In the rows, 128 means zero.
Where one turn sends some rows of the set: a few examples, then the rows asked
zogar: [148 135 116 148 117 117 121 117 132 132 166  88 131  86 108 182 153 123
 135 137 124 129 139 130 122]
ridu: [154 125 161 125 122  89 164  98  95 160  99 112 105 129 124 142 124 131
 139  99 125 128 114  94 119]
zolos: [124 107 150 138 124 130 154  95  91 138 109 139 120 157 105 121  98 104
 118 111  99 106  89 123 106]
kena: [ 77 107 126 167 142 116 141 122 123 129 144 117 126 115  79 147 131 110
 101 130  98  88 117 117 127]
Tup: [135 136 151 112 140 132 134  94 126 121 134 148 117 118 112 108 144 139
 118  80 134 110 108 126  94]
Pido: [103  76 133 122 119 133 148 114 148 137 147 128 170  92  89 127 148 113
 138 123 140 108 124 107 109]
bome: [117 144 115 156 130 143 150 155 126 134 164 116 141 111 111 113 118 110
  89 120 134  88 143 150 117]
fiza: [ 68  86 130 132 126 109 163 117 116 134 147 118 121 119 128 171 115 115
 108 127 144 137 117 122 128]
tuzu: [156 125 147 169 122 133 161 109  98 150 108 138 138 116  77 149 121 102
 125 127  87 125 123  87 146]
fop: [128  82 133 149 122 153 150 104 141 132 133 128 163 115 127 120 126 111
 119 105 177 145 119 118 132]
siduz: [171 139 166 159 110 125 162  87 101 142 142 103 131  98 125 123 106  89
 111  90 125 106 102 120 138]
bonug: [146 131 124 118 133 148 144  78 127 133 131  99 129 113  76 132 127 103
 121  85  79  82 113 123 126]
vebo: [131 116 125 117 120 120 120 107 154 132 144  88  96 120 152 135  98 124
 121 102 138 143 112 138  96]
nif: [109 107 137 191 134 123 146 121 127 133 123 115 111 121 124 120  89 110
  91 107 134 130 115 107 158]
mupo: [126 129  88  99 121 137 165 108 118 168 142  85 126 121 141 177 115  84
 119 117 132 140 124 109 136]
Ket: [134 159 103 109 122 128 146 126 111 133 118 110 113 141 156 152 144 101
 103 128 119 129 157 131 120]
Koro: [134 149 130 127 135 134 161  77  96 164 109 121 121 140  96 181 145 125
 125 102 111 123 129 114 107]
zif: [190 118 133 113 121 141 168 141 110 142 131 122 149 114  83 121 101 119
 112 120 111  88 124 114 126]
Gon: [141 140 119  80 125  86 160 133 114 139 154 115 105 106 131 171 107 116
 111 135 122 129 121  97 134]
Lesa: [152 125 130 123 112 178 172 136  92 163 137 121 138 117 124 115 126  84
 116 103 101 119  95 132 113]
gura: [100  96 125 153 129 111 155 130 148 123 105 109 125 122 118 154 136 122
 109 135 137 136 172 111 143]
zub: [153 126 121 107 118  84 166 125 134 141 125  79 129 132 135 150 128  94
 117 143 141  95 147 118 116]
Bom: [124 113 106 131 142 135 156 164 131 139 169 104 120  93 110 107 102 117
 110 103 119 121 103 117 161]
gover: [151 145 145 141 125 136 136 103 102 139 144 148 133  73 103 131 153 137
 130  87 131 134 122  94 134]
vezug: [102 110 127 124 130 133 137 117 132 115 159 145 161 137 118 123  80 117
  79 132 124 131 110 136 131]
Raru: [129 107 120  95  98 124 121 110 112 132 145 106 135 122 121 158 136 122
 143 137  99 123 116 140  76]
bune: [189 122 137 133 109 132 143 117 141 133 135 111 133 119 136 161 113 118
 126 131 134 176 125 112 122]
bimed: [111 113 131 151 116 125 135 146 129 122 140 126 166  99 120 112 138 106
 113 144  88 139 138 109 160]

Bom moves to zif
tuzu moves to kena
gura moves to Koro
Where do these go?
vezug moves to siduz
zogar moves to Raru
Gon moves to zub
gover moves to Pido

Where one turn sends some rows of the set: a few examples, then the rows asked
H: [111 128 134 123  82 135 127 146 123 134 142 161 110 120 102 143 138 161
  88  97 111]
Z: [104 147  83 111  80 132 159 111 105 115 109 176  83 154  97  86 121 134
 125 114 128]
P: [ 96 156  71 141 119 120 137 155 143 133 135 192  80 195 127 130 130 129
 116  75 134]
X: [100 173  94 147 143 119 175 147 137 106 129 106 104 150 124 121  93 125
 107  80 116]
U: [ 92 150  53 126  94 122 137 148 108 123  99 133  86 169  87 131 118 102
 108 101 146]
G: [ 99 165 120 105 108 136 201 121 151  95 122 151  88 143 107 117 114 110
 113 108 132]
K: [ 86 172 140 148 111 139 128 134 108 118 116 188  81 142  76 136 133 131
  90 100 105]
A: [103 155 138 139 127 127 124 159 138  97 137 186 122 127 119 128 122 131
  92 127 136]
Y: [ 98 118 113 111 100 146 102 158 132 110  96 132  86 165  98 127 110  90
 108  78 112]
V: [ 78 144  82 175  78 127 130 119 138 124 155 117 105 138  95 115  91 136
 132 108 141]
T: [114 147 128 150 127 126 117 143 146  91 128 135  94 146 116 116 100  96
 128  65  81]
S: [ 97 171 127 122  66 125 158 110 134 118 148 136 108 152 118 107 107 137
 150 132 122]
R: [ 97  98 103 157  96 142  94 125 147 101 135 154  98 145 107 132  82 110
 130 103 110]
W: [ 85 151 102 154 117 171 163 158 169 154 140 155  89 155 145 128 105 135
 105  79 125]
Q: [ 75 158 115 156  91 131 128 160 142 177 155 159  80 165 101 118 121 115
 143  88 140]

V moves to U
T moves to R
H moves to K
Where do these go?
G moves to S
P moves to W

